In the rows, zero is written as 128.
X: 4 groups of rows, each row roughly a mix of its group's hidden directions:
X (136 x 10):
[[130,103,189,129,113,97,122,130,130,133],
[154,143,146,65,130,128,121,128,120,112],
[111,134,148,122,133,73,106,112,98,119],
[91,152,104,116,105,144,135,105,113,163],
[186,121,139,143,120,123,115,122,92,112],
[112,163,115,139,85,134,99,132,120,97],
[120,144,148,168,164,162,148,113,116,128],
[102,131,106,123,113,124,84,167,152,125],
[114,82,94,147,127,128,106,158,114,118],
[149,126,153,125,96,129,118,98,157,88],
[116,126,151,165,120,82,160,117,128,141],
[132,114,106,152,93,128,96,104,123,90],
[129,66,162,128,146,126,134,138,127,135],
[119,97,90,111,113,156,155,160,127,127],
[105,88,124,141,139,124,131,176,153,139],
[127,99,84,120,136,96,131,110,113,161],
[104,163,116,94,115,148,157,103,120,110],
[115,72,136,132,118,124,96,155,126,144],
[88,136,140,137,125,101,87,112,157,117],
[135,90,124,124,108,145,160,164,158,139],
[170,122,108,118,98,157,156,124,153,135],
[122,140,143,178,149,161,122,96,125,124],
[145,122,96,88,130,106,148,153,112,156],
[113,142,137,175,123,142,129,91,150,100],
[130,96,115,82,140,134,101,157,109,135],
[86,107,89,152,138,125,134,158,131,118],
[115,113,139,98,140,157,108,86,98,130],
[165,128,130,131,122,159,100,120,86,151],
[160,141,140,114,125,130,125,151,70,127],
[79,135,90,132,126,125,100,103,131,116],
[158,122,167,120,123,133,171,141,143,155],
[134,137,108,76,125,111,142,158,109,152],
[156,145,176,122,105,149,103,132,149,134],
[135,117,115,89,132,127,80,129,95,111],
[108,112,141,140,117,134,132,184,163,131],
[98,124,166,131,99,169,139,119,107,123],
[104,117,81,111,146,102,95,137,123,133],
[121,143,101,152,122,144,88,156,126,92],
[151,137,144,146,158,165,163,144,104,123],
[124,136,167,104,105,101,131,93,127,157],
[117,121,156,98,162,136,117,100,91,115],
[98,127,143,116,91,132,135,149,79,125],
[127,120,125,81,121,95,153,163,139,115],
[137,113,169,124,143,114,145,148,145,82],
[173,135,127,147,110,147,112,174,120,127],
[116,71,128,166,129,110,112,132,125,120],
[96,106,129,152,112,123,142,81,120,153],
[165,158,126,133,124,92,153,150,155,130],
[154,121,137,130,147,126,133,143,190,113],
[118,179,149,135,135,97,143,100,115,116],
[100,131,133,146,185,140,152,145,130,140],
[168,130,98,134,143,140,124,121,133,178],
[123,178,85,122,122,153,133,142,128,144],
[129,137,93,179,123,148,139,108,121,104],
[133,126,103,157,114,122,76,123,122,161],
[141,127,132,100,161,184,117,132,127,113],
[114,128,103,114,99,156,163,108,163,129],
[122,133,153,108,117,166,77,141,133,118],
[103,82,121,121,123,139,118,170,122,154],
[91,129,137,128,135,113,120,111,93,81],
[118,115,131,165,99,127,76,145,126,128],
[161,152,117,107,121,89,89,121,132,141],
[137,128,102,177,140,158,112,157,135,141],
[85,135,111,133,163,140,104,121,106,157],
[140,125,144,147,117,177,156,138,164,136],
[87,153,129,109,97,133,130,113,114,89],
[132,139,91,144,174,123,125,110,118,94],
[93,86,95,138,101,139,135,128,109,123],
[103,134,152,84,148,164,124,141,142,111],
[131,135,140,89,134,120,120,153,92,169],
[96,138,170,155,155,129,121,139,107,151],
[107,121,97,117,172,139,145,164,114,137],
[123,113,117,165,171,155,156,113,140,119],
[128,190,120,103,138,146,117,117,118,113],
[114,118,128,128,165,118,177,156,152,123],
[132,94,165,153,149,99,115,150,122,108],
[111,161,125,99,99,148,144,140,109,164],
[126,89,121,168,148,140,126,159,157,125],
[120,115,96,132,115,133,151,87,142,87],
[105,121,105,130,171,144,109,133,102,163],
[118,162,138,169,100,122,118,99,146,109],
[133,108,114,146,97,92,151,100,149,104],
[97,150,150,144,93,129,91,149,129,146],
[133,137,158,177,134,143,112,135,120,89],
[129,121,133,114,133,116,71,162,154,130],
[147,92,121,164,165,103,146,124,117,134],
[162,129,118,130,126,142,109,187,116,122],
[92,110,150,138,93,115,162,125,147,108],
[130,71,142,113,132,104,96,137,114,129],
[134,143,134,153,98,103,173,133,145,155],
[114,102,121,111,170,106,103,158,147,116],
[155,108,86,135,158,138,126,133,163,146],
[92,133,124,143,118,116,116,86,154,95],
[81,126,126,144,137,115,129,80,110,142],
[110,104,149,151,125,114,77,142,102,123],
[138,122,81,114,120,158,146,135,113,166],
[117,151,173,148,155,133,96,142,116,145],
[112,113,123,111,120,146,82,158,163,135],
[121,125,171,125,105,127,154,150,159,160],
[116,79,155,160,145,101,123,141,133,121],
[135,101,132,157,132,147,161,154,143,167],
[114,113,100,88,103,90,113,138,146,123],
[153,148,119,101,157,137,171,120,156,123],
[152,155,125,124,140,87,137,96,92,124],
[179,124,161,117,120,124,129,167,126,123],
[129,176,124,108,119,142,144,89,151,143],
[123,116,148,110,165,114,92,111,99,103],
[101,134,138,116,142,80,106,126,89,129],
[105,140,109,107,154,156,88,145,102,129],
[88,165,118,109,119,123,155,158,113,115],
[117,160,107,121,105,179,116,142,147,122],
[144,124,142,134,151,115,175,96,95,129],
[109,120,148,132,158,120,165,102,145,165],
[93,170,122,110,92,133,127,151,132,111],
[118,121,88,96,114,93,99,137,107,126],
[82,114,146,132,131,129,169,156,112,120],
[158,110,123,129,154,136,146,183,129,144],
[130,152,100,162,106,165,157,125,112,136],
[132,145,111,101,131,101,84,101,100,128],
[101,132,145,122,150,99,153,167,160,126],
[160,121,109,105,104,123,134,100,152,88],
[112,124,124,112,87,143,145,122,108,80],
[140,106,141,118,161,115,153,154,139,171],
[143,180,107,91,144,144,128,126,122,110],
[170,109,127,150,145,116,105,122,85,127],
[126,160,100,92,116,151,157,126,158,129],
[131,133,149,85,159,132,93,128,100,115],
[175,141,140,130,112,155,105,110,161,135],
[124,98,110,106,130,91,151,130,120,170],
[118,184,114,145,130,119,92,118,110,134],
[104,107,170,140,147,98,125,138,117,95],
[121,127,124,186,114,119,103,126,99,109],
[91,122,120,122,146,86,109,162,110,119],
[108,114,116,115,125,142,85,165,164,130],
[150,130,101,141,182,124,131,133,152,103],
[156,143,149,140,139,168,154,125,93,108]]
the one row of each list that fits no group (the others fit one group, some only roughly):
- J_754: [100,127,127,185,143,122,115,100,121,111]
- J_391: [153,94,112,118,151,96,119,104,116,160]
- J_586: [101,131,125,103,88,115,157,125,107,161]
- J_297: [186,137,126,126,163,128,128,136,138,102]
- J_954: [153,122,102,109,94,109,121,171,140,112]
- J_534: [107,96,158,142,92,139,150,153,128,148]
- J_69: [166,131,150,127,127,141,156,172,116,151]
- J_280: [168,148,113,130,122,163,92,132,114,105]
- J_419: [133,110,107,114,155,154,98,100,89,129]
- J_516: [180,138,101,152,140,122,108,127,129,157]
 -> J_280
- J_191: [123,178,161,125,120,109,114,95,139,116]
- J_984: [112,153,151,134,121,179,145,127,137,96]
- J_950: [92,128,116,117,139,123,105,97,127,80]
- J_711: [133,101,142,144,122,82,166,140,129,152]
- J_959: [101,107,107,81,162,131,128,150,137,132]
- J_896: [121,79,106,140,126,166,141,155,119,125]
- J_624: [146,115,150,149,107,114,119,107,83,159]
- J_838: [140,139,122,107,87,92,134,147,140,164]
- J_768: [87,164,101,131,109,125,124,152,119,156]
- J_222: [154,183,124,136,106,104,107,128,128,111]
- J_10: [137,108,85,121,112,163,128,105,150,155]
- J_100: [116,122,122,152,165,168,149,120,130,93]
- J_802: [115,130,115,145,151,174,167,111,129,107]
- J_200: [138,104,150,126,98,100,79,139,133,138]
 -> J_896
- J_761: [70,139,104,132,129,107,119,131,156,141]
- J_759: [117,117,166,157,113,145,171,151,134,124]
- J_398: [107,127,169,134,148,170,134,110,133,100]
- J_963: [147,95,117,121,157,123,139,131,125,182]
- J_817: [100,134,85,124,140,157,152,113,100,145]
- J_70: [95,120,98,123,113,107,97,105,151,100]
- J_6: [166,132,121,171,123,166,104,134,116,127]
- J_916: [130,141,112,92,146,112,135,171,150,98]
- J_288: [134,124,83,170,127,118,92,129,137,115]
- J_863: [168,127,116,127,95,129,138,160,119,167]
- J_936: [128,153,145,155,89,103,126,140,168,130]
 -> J_916
- J_945: [135,77,140,108,149,111,130,153,96,130]
- J_641: [141,136,139,78,153,96,122,131,96,120]
- J_893: [161,135,145,139,106,132,160,160,117,165]
- J_317: [86,108,132,127,179,111,138,138,140,118]
- J_125: [144,149,132,118,116,92,79,115,103,130]
- J_40: [138,110,158,148,158,107,112,158,158,107]
- J_760: [124,125,154,130,165,108,106,173,107,116]
- J_472: [127,131,125,125,162,135,172,176,127,129]
- J_749: [141,122,174,124,86,123,143,145,108,150]
- J_796: [151,141,128,111,172,127,120,162,158,107]
 -> J_945
- J_151: [111,117,139,151,150,87,112,165,117,104]
- J_132: [117,123,163,120,122,164,114,119,153,85]
- J_256: [128,114,82,119,107,162,100,118,149,144]
- J_382: [140,89,162,110,128,141,165,106,110,132]
- J_601: [122,101,121,76,158,128,131,112,127,158]
- J_428: [131,118,82,103,108,115,147,158,133,157]
- J_698: [167,123,117,128,102,149,122,126,123,76]
- J_825: [110,126,157,145,170,100,150,123,100,144]
- J_726: [138,135,83,163,103,132,120,145,134,161]
- J_217: [133,110,101,164,134,120,93,107,161,147]
- J_930: [95,114,99,109,165,121,112,159,123,148]
- J_474: [81,145,165,123,134,114,132,110,103,107]
 -> J_382
- J_956: [121,144,99,134,150,145,116,149,172,95]
- J_95: [132,124,84,110,128,117,80,105,124,144]
- J_328: [122,111,91,141,174,143,163,119,121,125]
- J_346: [90,135,80,120,144,108,144,144,115,112]
- J_316: [100,113,97,117,110,179,121,112,140,134]
- J_373: [126,145,94,95,118,97,126,101,98,145]
- J_435: [118,128,109,127,152,119,153,188,143,132]
- J_914: [115,149,164,147,108,100,130,149,162,150]
- J_564: [164,164,141,89,139,141,159,127,133,129]
- J_557: [114,142,145,100,119,155,111,93,113,89]
- J_341: [90,106,155,157,146,154,128,156,124,144]
 -> J_557
- J_974: [120,138,150,175,94,144,103,141,122,109]
- J_17: [111,122,143,97,133,101,145,135,182,133]
- J_301: [169,123,102,134,136,141,148,93,161,143]
- J_131: [150,118,130,129,133,95,77,111,103,146]
- J_947: [110,98,86,126,124,157,156,130,145,154]
- J_567: [85,128,111,120,159,124,94,137,129,95]
- J_595: [106,117,120,178,163,142,125,136,155,138]
- J_697: [127,121,144,112,129,122,103,174,173,140]
- J_620: [125,183,150,120,117,123,111,93,133,143]
- J_962: [158,109,104,144,129,144,71,131,130,134]
- J_218: [133,75,146,134,163,150,150,122,135,135]
 -> J_17
- J_785: [133,120,123,123,129,140,168,96,179,119]
- J_861: [148,121,147,107,142,122,169,144,112,171]
- J_669: [127,102,119,131,136,130,136,124,160,68]
- J_161: [102,131,123,121,161,158,97,138,135,87]
- J_803: [159,122,123,132,161,161,105,148,91,136]
- J_540: [128,96,81,103,114,113,112,105,140,145]
- J_20: [100,124,93,116,129,111,150,167,158,115]
- J_5: [113,140,122,164,92,119,141,89,155,139]
- J_604: [145,139,84,138,96,115,108,106,144,103]
- J_597: [158,142,88,164,148,116,109,111,126,146]
- J_62: [151,135,163,125,156,132,144,175,126,108]
- J_367: [136,137,135,101,132,93,113,149,77,133]
- J_849: [111,108,124,119,172,123,102,107,137,88]
- J_28: [147,73,140,104,115,97,127,127,139,119]
 -> J_367
- J_228: [110,142,146,121,142,119,116,158,71,139]
- J_535: [112,91,103,158,168,125,154,124,119,133]
- J_487: [128,154,120,83,144,139,144,169,150,124]
- J_971: [126,144,72,123,108,137,155,105,142,140]
- J_436: [141,125,169,158,123,103,91,138,106,119]
- J_376: [106,145,84,123,99,150,107,133,158,118]
- J_232: [154,162,136,137,139,143,155,94,95,143]
- J_433: [147,129,152,175,150,135,138,92,144,112]
- J_964: [106,128,172,120,138,170,103,148,117,134]
- J_829: [149,110,78,138,159,139,136,101,135,114]
- J_763: [77,120,100,118,139,114,104,161,125,122]
 -> J_232
- J_915: [149,136,114,144,89,128,76,143,126,141]
- J_666: [122,120,103,113,95,95,141,136,158,163]
- J_283: [159,141,122,145,94,129,99,108,99,158]
- J_533: [158,149,151,106,169,155,152,114,122,123]
- J_988: [120,105,127,132,162,107,157,159,166,137]
- J_296: [105,134,159,89,97,139,122,164,129,131]
- J_581: [128,100,103,147,132,134,138,92,174,141]
- J_590: [97,126,87,160,101,98,139,120,131,122]
- J_982: [148,172,167,129,119,128,163,130,134,144]
- J_794: [171,142,156,116,95,158,131,124,131,153]
- J_733: [119,89,124,136,102,107,137,131,124,179]
- J_602: [114,129,130,130,165,116,146,185,139,115]
 -> J_794
- J_432: [127,127,92,163,151,172,110,127,116,119]
- J_769: [170,108,147,113,119,118,146,97,148,98]
- J_719: [155,83,128,154,111,117,108,164,134,129]
- J_145: [151,116,157,93,91,101,146,133,145,126]
- J_253: [151,102,133,133,149,172,152,106,153,144]
- J_211: [95,125,135,114,171,89,122,104,125,142]
- J_431: [166,145,107,125,170,129,109,113,149,105]
- J_92: [145,107,150,135,135,111,81,114,145,163]
- J_986: [159,146,171,102,155,155,144,120,126,129]
- J_695: [172,143,146,136,91,150,117,119,100,137]
- J_739: [117,119,157,182,135,150,140,147,120,105]
- J_83: [129,111,141,107,119,147,176,168,126,110]
- J_137: [152,111,146,84,124,96,158,144,119,140]
 -> J_211
